Questions about the grid below. Indices start at 1.
1) Give the entry at row 2, column 1.
2) Give the bottom-right entry.
3) Give the entry at row 1, column 2.
4) Give the top-left entry.
5) Give the entry just left of 740.
6) Give the bottom entry of the column that holds the largest entry.
7) Give the largest entry.
8) Give the entry directly below 150.
[[198 673 490 500 474 521 391 437]
 [315 150 513 786 261 740 596 406]
 [380 369 596 602 578 350 668 360]]
1) 315
2) 360
3) 673
4) 198
5) 261
6) 602
7) 786
8) 369

[[-14   6 -41 -15  14 -11 -15  11  34 -16   8   2  -5 -20 -37   2]
 [  6 -15  -1  -3 -11  -5  10   2  -8   8   2   7 -15  22  -8   4]
 [ 17 -17 -21  10  20 -15 -45 -11 -12 -41  17  14   5 -13   2 -24]
 [ 15 -15 -10  -8 -13   0 -18  15 -11 -20  10   1 -10  16  -2  -2]
 [ -4 -10 -30  12 -12 -30 -12 -33  14  28  -3  19 -20 -21   2 -25]
 [  8 -16   0  13  26 -30  34 -16  -9   9 -15   4  -8  25 -39  13]
 [ 17  -8 -29  -3 -17 -16 -18  13   2 -19  -3 -10 -14   8  -7   2]
 [-24 -28  27  28  32 -22  -4  18   3 -39 -58 -28 -24  21 -18  26]
 [ 22  -5 -45  -5 -11  -9 -21 -11   2  -6  35  23  -2 -11   1 -22]
 [ 11 -19  -8   8  10  -6 -22   4 -12 -33   6   4  -5  10  -1  -4]
 [ 40 -17 -15  -2   8 -13 -10 -18 -33 -13  33  23   8  15  -7 -20]
 [ 14 -14 -10   8  -2 -32   5 -18 -10  12 -13   1 -15  12 -19  -3]
 [ -6  -6 -24   3  -7 -23  -9  -7  17   9 -10   3 -20  -8 -13  -5]
 [ 21 -16 -16   8 -20 -23 -37  25  -9 -42 -28 -33 -21  16   0   8]]
Find the last entry, reading row by row.
A: 8
The entry in the bottom-left corner -> 21
Find the top entry of the column that holds the smallest entry.
A: 8
Find the largest entry in the first column.
A: 40
Find the top-right entry.
A: 2
The bottom entry of the column that holds the smallest entry: -28
The top-left entry: -14
Find the largest entry in the last row.
A: 25
The entry directly below the largest entry: 14
Find the first entry in the row that holds the smallest entry.
A: -24
Find the 3rd entry in reading order.
A: -41
The largest entry in the last column -> 26
The entry just right of the smallest entry: -28
Find the smallest entry in the last column.
A: -25
The entry just right of the largest entry is -17
The second entry on the main diagonal: -15
Find the largest entry in the first row.
A: 34
The second entry in reading order -> 6
The 2nd entry from the end, reading row by row is 0
Find the smallest entry.
A: -58
Find the third entry on the main diagonal.
A: -21
The 5th entry in reading order: 14
Find the fourth entry in reading order.
A: -15

B = ((40, 46, 36, 53, 43, 39, 44, 35, 42, 49, 48, 45, 58), (49, 31, 47, 45, 35, 42, 30, 46, 52, 33, 36, 47, 43), (40, 31, 15, 12, 55, 66, 53, 32, 47, 16, 40, 29, 62), (46, 35, 50, 34, 32, 44, 55, 58, 49, 37, 47, 50, 34), (45, 42, 51, 25, 59, 41, 49, 53, 49, 52, 44, 39, 28), (40, 21, 8, 8, 66, 81, 58, 30, 50, 10, 40, 33, 69), (40, 61, 41, 55, 37, 60, 56, 44, 29, 39, 46, 45, 45), (39, 38, 35, 47, 34, 32, 58, 40, 46, 51, 58, 51, 61))
Report the maximum.
Answer: 81
Report the entry just left of 38.
Answer: 39

grid =
[[-246.1  138.3  144.2   43.4]
 [-226.0  184.0  141.1   79.8]
 [ 247.6 -192.8  -62.5 -109.0]
 [-212.7  219.3  127.0  120.0]
 [ -60.7  247.9   25.6  231.5]
 [ 225.8 -121.9  -32.9  -51.4]
 [  26.0  251.4  -12.0  262.7]
 [-212.5   60.9  150.6  -36.0]
 [-211.6  172.8  131.9   75.2]]
Rows and columns are numbered from 1.
Which number is the entry in row 3 and column 3? -62.5
Which number is the entry at row 2, column 1? -226.0
The entry in row 3 and column 1: 247.6
Which number is the entry directly above the largest entry? -51.4
Which number is the entry at row 1, column 1? -246.1
Which number is the entry directly below -32.9? -12.0
The top-right entry: 43.4
The entry at row 2, column 3 is 141.1
The entry in row 3 and column 2: -192.8
Which number is the bottom-left entry? -211.6
The entry just left of 141.1 -> 184.0
The entry just right of 131.9 -> 75.2
The entry directly below 26.0 is -212.5
The entry at row 1, column 3 is 144.2
Which number is the entry directly below 120.0? 231.5
The largest entry -> 262.7
Which number is the entry directly below the largest entry? -36.0
Which number is the entry just left of 219.3? -212.7
Which number is the entry in row 1 and column 2? 138.3
Which number is the entry just right of 247.9? 25.6
Which number is the entry directly below -121.9? 251.4
Which number is the entry directly below -12.0? 150.6
The entry directly below -60.7 -> 225.8
Which number is the entry just right of -60.7? 247.9
The entry directly above 225.8 -> -60.7

Questions about the matrix below. Counting starts at 1.
1) Read off the entry in row 3 and column 1.
2) Read off the entry in row 3 and column 3.
3) Read off the entry directly above -20.
4) Read off the entry in the bottom-left corner.
5) Read off the entry in row 1 and column 2.
6) Read off the entry in the top-left corner.
7) Read off the entry in the bottom-right corner.
[[ 49  37  35  44 -30 -42  33 -46  20]
 [ 45  45 -32 -42  44 -39 -38 -15  43]
 [-46 -42  27  39 -46  40 -17  32 -45]
 [-48 -46  26  47 -49  42  44  33 -40]
 [-36 -30 -36 -38  31  37 -42  44 -19]
 [  0  13 -43 -44  43  18 -39  41  36]
 [-44  14 -15  -4 -29  18  42  18  20]
 [-42 -47  14  20 -33  45 -20  44 -49]
 [ 40  33  45  44 -15 -37  14 -39  29]
 [-16 -34  30  26   6  17 -41   2 -38]
 [ -1 -10  17   9  41  10 -38   2 -26]]
1) -46
2) 27
3) 42
4) -1
5) 37
6) 49
7) -26

a = [586 630 808 240 801 977 174 208 538 523 724 648 671 417 707 485]
Read off the entry just right of 801.
977
Read off the entry just right of 648.
671
The entry just left of 538 is 208

Questions about the table below. Counting starts at 1.
1) Give the entry in row 2 and column 3.
2) Give the entry directly above the smallest entry.
3) Give the entry just left of the largest entry.
4) Give the entry just right of the largest entry.
5) Give the smallest entry.
6) Give the entry at row 1, column 1.
7) Give the bottom entry of the column that holds the largest entry.
8) Give the entry directly above 409.
[[468 503 562 349 656 439 425 550 776 656 343 576 541]
 [284 655 449 528 671 440 457 269 367 787 352 474 382]
 [225 610 450 741 641 367 276 242 452 523 314 487 609]
 [308 516 401 341 252 394 635 351 553 551 409 491 411]]
1) 449
2) 284
3) 367
4) 352
5) 225
6) 468
7) 551
8) 314
